In the rows, 128 means zero.
Each path below is one point turned by a fixed rotation once a step. After each direction that follows a path, write how fast that rotation turns it, in degrees a step (0 if it stays still).
Each turn is a multiple of 5 degrees from 10 to 175, or 0.
Each row of a path follows its step; steps can be skipped.

step 5: [141 127 126 129 121 127 122 129 140 130 122 130 129 119 125 124 127 118
 121 132 125 140 127 124 129 127 117 129 123 120 136 126 125 138 121 124
 131 125 128 129 139 124 127 119 125 113 122 128 125 127 129 130 126 134
 128 119 128 132 128 127 131 133 131 132 121 144 120 124 119 127 121 135
 139 131 121 119 126 121 130 137 126 122]
step 11: [124 122 125 131 126 134 122 124 130 131 131 130 124 127 126 128 120 124
 120 136 125 134 129 124 122 118 128 120 123 132 127 151 118 135 124 133
 123 129 132 126 123 126 128 128 118 120 133 126 130 136 132 138 126 123
 125 134 139 129 124 132 122 137 114 125 140 138 123 125 130 124 131 127
 137 124 135 126 127 121 117 131 130 125]
step 13: [129 126 126 124 136 124 127 125 116 121 120 123 134 131 125 134 125 129
 139 128 119 124 135 126 131 131 122 135 120 133 121 123 133 116 129 135
 139 126 133 128 133 120 131 139 133 132 132 134 125 122 126 124 135 125
 128 129 132 140 134 140 127 139 131 138 125 138 134 136 123 125 126 133
 124 129 125 125 129 128 138 145 128 132]
step 17: [128 130 136 137 108 125 126 124 120 126 124 128 132 123 124 124 129 134
 120 127 133 131 141 121 131 127 127 130 132 132 136 133 125 129 128 121
 118 129 132 134 125 126 116 127 125 128 124 124 125 121 130 133 135 122
 126 123 127 127 125 128 130 133 122 126 124 141 115 130 127 126 120 123
 118 116 129 127 117 124 126 126 111 117]
step 18: [126 135 131 125 138 139 127 125 125 125 123 121 126 121 120 137 125 123
 129 141 124 138 131 128 136 115 133 126 113 127 124 124 136 133 120 123
 126 127 131 128 125 119 131 122 131 126 136 122 135 127 129 129 128 126
 128 120 126 145 127 126 134 110 132 126 133 135 130 134 127 124 131 132
 127 126 128 121 118 135 134 127 136 124]
step 19: [128 133 129 138 132 121 130 122 131 132 123 134 124 132 127 120 136 132
 140 134 126 128 131 133 137 124 123 130 129 138 111 129 128 126 127 119
 135 132 122 122 132 127 122 130 115 127 134 134 136 133 121 125 136 122
 134 130 128 123 138 131 123 135 131 135 138 119 133 130 131 142 129 125
 131 131 118 121 132 128 122 131 132 138]
step 20: [129 138 126 125 123 129 114 122 129 124 127 131 124 139 136 125 132 124
 120 135 123 118 133 130 123 133 122 132 141 133 122 126 134 126 133 129
 136 129 136 120 129 130 135 129 121 128 142 127 124 128 135 134 128 130
 118 129 124 122 126 134 135 128 116 122 120 139 132 125 118 125 122 129
 128 126 134 141 132 118 119 131 126 125]
step 23: [127 120 126 129 129 126 115 122 118 126 118 122 133 132 119 132 115 121
 129 128 126 133 131 126 146 129 128 130 125 127 134 133 135 130 126 129
 137 134 133 130 136 134 133 126 126 126 126 118 134 123 134 124 126 127
 130 132 130 135 127 141 127 136 126 119 122 133 127 129 134 120 120 130
 137 133 126 128 123 128 118 142 116 132]
[130 129 132 128 130 127 129 128 133 127 128 129 129 127 125 127 125 128
 127 128 127 127 127 128 130 130 128 126 130 130 126 128 128 129 128 126
 127 128 129 127 130 126 129 130 130 129 128 127 127 127 128 129 128 128
 127 127 129 126 129 126 129 128 128 126 126 128 125 130 129 127 127 126
 125 130 131 129 128 129 127 130 128 129]  140
[128 127 131 128 128 129 131 126 125 128 129 125 129 129 128 128 129 126
 127 128 129 130 131 127 128 124 126 128 130 129 126 127 130 127 129 128
 128 127 127 129 127 125 130 129 128 129 129 130 128 129 128 128 128 128
 129 128 127 127 129 127 127 128 129 126 126 127 127 129 127 129 129 132
 128 128 127 127 133 127 127 129 129 128]  60
[130 130 128 128 130 128 128 131 128 127 126 129 128 128 130 126 129 127
 127 128 126 128 128 130 128 128 128 128 128 128 124 129 126 126 132 129
 131 126 128 128 131 127 131 128 129 128 129 128 128 127 129 129 129 127
 131 126 127 131 129 128 128 130 126 130 128 128 128 129 126 130 128 128
 129 127 127 131 127 129 128 125 130 127]  55
